In the rows, zero is written as 128.
A single turn carries every row of the set below to another of its rows. Some are shown first; where does it send the rows asked next?
K163: [101 123 124 142 114 110 116 117 112 103 130 149 128 127 132 141 138 106
 105 139 157 106 132 115 144 128 113 148 124 133 124 128  85 138]
K639: [110 146 124 138 128 126 124 107 120 115 130 142 129 126 129 134 139 109
 111 129 163  93 142 112 133 138 128 156 124 136 127 139  75 144]
K605: [116 130 129 113 120  94 148 154  95 115 120  93 123 111 141 133 164 156
 116 160 156 114 142 132 136 146 104 120 122 143 125 152 126 139]
K851: [109 140 139  94 126 139 107 140 113 143 144 108 141  93 128 114 156 174
 121 144 160 135 151 157 118 126 132 152 135 119 123 150 123 153]
K381: [119 110 118 109 132 112 134 150 105 123 100 100 126 125 150 133 155 148
 145 167 135  99 136 144 137 149 102 126 111 144 125 149 133 156]
K830: [ 96 111 121 141 131 121 112 133 115 100 144 140 129 128 143 154 131 100
 113 153 153 114 127 117 143 125 100 147 125 126 129 122 105 150]
K861: [117 151  84 136 106 138 136 143 116  97 163 118 150 101 118 113 165 136
 114 106 142 103 138 139 139 118 145 133 120 126 138 111 130 123]
K403: [128 137 132 120  92 158 137 146  89 137 139  94 152 120 136 170 143 160
 141 112 153 127 136 136 119 143 115 119 134 104 121 143 110 160]
K905: [117 128 119 113 118 107 106 140 109 144 141 101 145 111 123  90 153 165
 128 135 145 126 150 159 123 144 128 166 136 136 115 148 126 142]
K568: [109 146 120 135 154 147 126 117 128 118 143 130 131 126 137 143 133 107
 124 138 164  92 143 112 125 142 124 161 125 129 133 140  87 159]
K984: [128 123 123 117  99 167 127 131  95 144 130  86 139 110 132 169 132 151
 133 112 151 123 128 117 137 143  99 104 123 107 106 128 118 149]
K139: [113 144  91 130 123 165 128 131 120 109 159 129 154  91 112 124 163 142
 121  99 140 103 136 142 139 120 149 135 115 119 145 116 129 133]
K246: [103 126 131  89 122 156 100 123 125 146 131  91 124  89 139 130 142 169
 113 155 165 126 136 143 127 113 126 133 130 110 119 127 134 152]
K254: [115 154 113 101 104 138 119 135 101 106 164 114 122 119 157 127 147 112
 118 121 140 127  79 123 124 105 102 142 130 129 146 146 133 141]
K510: [107 106 108 105 112 135  95 113 129 148 121  76 117 106 140 115 131 157
 116 154 155 110 126 136 138 122 119 136 126 122 108 112 144 141]
K500: [107 146 113 116  90 135 120 110 100 111 152 114 124 112 146 129 142 123
 112 106 147 123  70 118 129 111 119 145 130 130 151 141 125 133]
K290: [116 108 100 120 110 104  99 122 119 147 127  82 129 119 130  91 137 155
 125 142 142 111 135 146 135 141 120 156 130 138 107 124 139 135]
K404: [152 120 103 118  94 125 130 133  98 148 139  94 136 151 129 140 141 140
 134  97 132 101 145 142 134 146  88 130 130 119 110 143 120 147]
K621: [112 128 134 117 127 108 152 124 101 129 129  93 118  97 123 144 162 172
  97 135 172 110 142 127 140 146 114 126 126 133 142 156 125 134]
K172: [124 157 108  95 126 152 114 138 105 116 159 119 129 119 156 116 146 105
 140 120 127 121  86 123 122 120 100 149 122 137 138 156 130 149]
K596: [122 151 105 107 127 160 111 115 106 129 143 121 134 112 143 110 141 112
 147 105 126 113  81 119 126 135 115 156 116 144 139 156 120 146]
K533: [101 126 117 137 156 145 117 134 124 108 152 128 130 127 146 156 128 101
 124 153 158 104 135 115 131 133 107 155 126 123 134 130 107 163]
K556: [112 145 108 120 105 149 115  98 103 126 140 118 131 107 137 118 139 123
 131  95 139 114  70 115 130 130 128 154 122 140 147 147 117 135]
K10: [141 136 120 120  90 132 139 146  91 139 143  99 149 145 133 151 148 154
 142 102 142 112 148 151 118 145 108 135 138 111 123 153 111 158]
K879: [122 146  77 127 102 137 128 152 120  93 151 115 143 112 133 111 161 123
 122 123 131  98 134 139 142 111 133 123 114 129 126 102 136 126]
K429: [142 111 105 116 100 147 122 124 100 152 130  86 131 130 126 150 131 139
 129 103 138 107 133 120 146 146  82 111 120 116  99 128 124 141]
K330: [116 134  87 118 128 180 116 133 127 110 146 133 148  95 123 128 158 134
 134 113 130  96 132 144 144 113 139 126 105 117 139 110 135 142]
K120: [111 106 126 116 144 134 140 101 113 145 117 101 118 101 120 151 151 173
 113 127 162  92 135 135 142 150 119 135 118 127 151 154 131 147]
K145: [121 135  78 116 116 163 116 145 127 101 141 124 143 109 137 119 157 120
 134 127 124  93 131 143 145 107 129 119 105 123 126 100 139 139]
K15: [116  95 116 110 146 137 128 118 115 142  98 104 123 118 137 145 147 158
 143 147 140  86 132 145 141 152 111 134 109 134 141 150 136 161]

K510 goes to K290
K403 goes to K984
Now find these:
K163 goes to K639
K172 goes to K254
K861 goes to K139
K381 goes to K605

A single turn carries every row of the set below to another of its rows. Some are shown first; where does it send the rows asked next?
K576: [118 122 111 136 129 137 127 103 133  93 109 132 128 113 122 125 108 134
 120 115 129 104 106 120 101 119 127 128 136 150 115 148]
K298: [162 132 122 105 136 118 118 122 146 127 128 136 122 152 139 117 107 117
 125 142 150 110 143 121 148 111 120 137 104 144 126 129]
K233: [117 129 114 140 130 132 125 103 138  93 116 129 126 107 124 130 110 131
 127 112 140 103 112 125 101 127 126 115 141 153 112 146]
K614: [151  90 116 127 135 118 119 135 134 132 115  95 117 142 113 134 127 115
 100 139 118 115 154 126 146 111 152 128 115 117 138 127]
K43: [104 147 124 137 125 105 110 147 130 142 153 126 146 114 137 132 140 115
 172 124 142 148 128 127 131 113 111 120 127 126 141  99]
K540: [118 119 169 119 132 122 125 139 110 148 131 130  94 119 127 157 139 148
 113 127 105 149 122 130 131 141 146 140 133 111 130 155]
K279: [122 120 112 146 127 137 125 107 133  93 106 135 128 113 123 124 109 135
 114 119 135 100 114 123 101 125 133 127 136 149 117 152]
K627: [136 121 110 137 149 131 131 131 120 184 140 122 132 146 132 133 131 127
 114 135 146 134 150 130 136 121 150 152  95 134 143 123]
K243: [104 151 124 139 114 111 125 145 135 145 157 127 154 122 134 131 139 125
 165 132 142 144 129 123 137 114  98 121 130 133 139 105]
K326: [115 111 175 124 126 130 132 129 114 141 133 131  95 121 113 157 140 143
 121 119 105 150 127 141 127 137 138 127 143 115 129 159]
K12: [122 113 103 137 138 134 125 113 137  84 117 130 124 111 121 117 116 132
 120 116 141 110 103 126 105 127 136 123 134 148 114 147]
K387: [103 138 121 147 120 118 121 151 138 146 151 127 151 120 134 134 138 126
 178 127 140 140 127 121 132 120 110 117 133 129 138  96]
K436: [119 120 180 117 117 130 135 138 115 146 126 129  98 125 119 155 139 140
 120 121 109 155 127 136 127 136 148 130 135 109 135 151]
K284: [ 95 147 132 148 127 115 125 142 139 150 153 124 146 112 136 134 134 128
 176 120 135 145 125 129 141 120 111 118 134 127 137 103]
K604: [160 131 120 101 132 122 111 121 141 133 133 133 125 154 144 119 114 118
 120 147 155 112 144 122 147 109 121 130 108 143 126 122]
K140: [153  99 123 130 138 111 123 139 134 131 117  99 111 144 108 138 124 116
 102 134 115 113 160 125 142 115 157 130 119 113 141 125]
K105: [105 144 121 151 121 116 121 148 140 141 146 126 155 123 136 131 134 121
 174 131 143 139 126 127 138 117 110 119 133 122 142 100]
K595: [133 125 105 138 149 124 135 137 123 179 141 127 133 150 125 134 134 127
 120 133 146 134 157 133 133 121 143 156  96 138 143 123]
K784: [130 116 115 140 127 137 129 108 138  84 111 124 133 108 119 120 109 128
 115 116 131 107 110 117 110 131 127 119 131 149 122 147]
K855: [117 121 170 125 124 133 137 136 107 154 138 132  98 122 115 154 138 141
 108 129 105 148 130 130 127 147 148 134 140 111 139 146]
K788: [118 121 180 122 122 131 133 141 109 148 131 136  98 129 122 158 140 138
 119 131 107 150 130 139 132 132 142 131 135 111 139 155]

K12 goes to K540
K614 goes to K627
Now find these:
K279 goes to K788
K298 goes to K140
K784 goes to K855
K576 goes to K436
K326 goes to K284

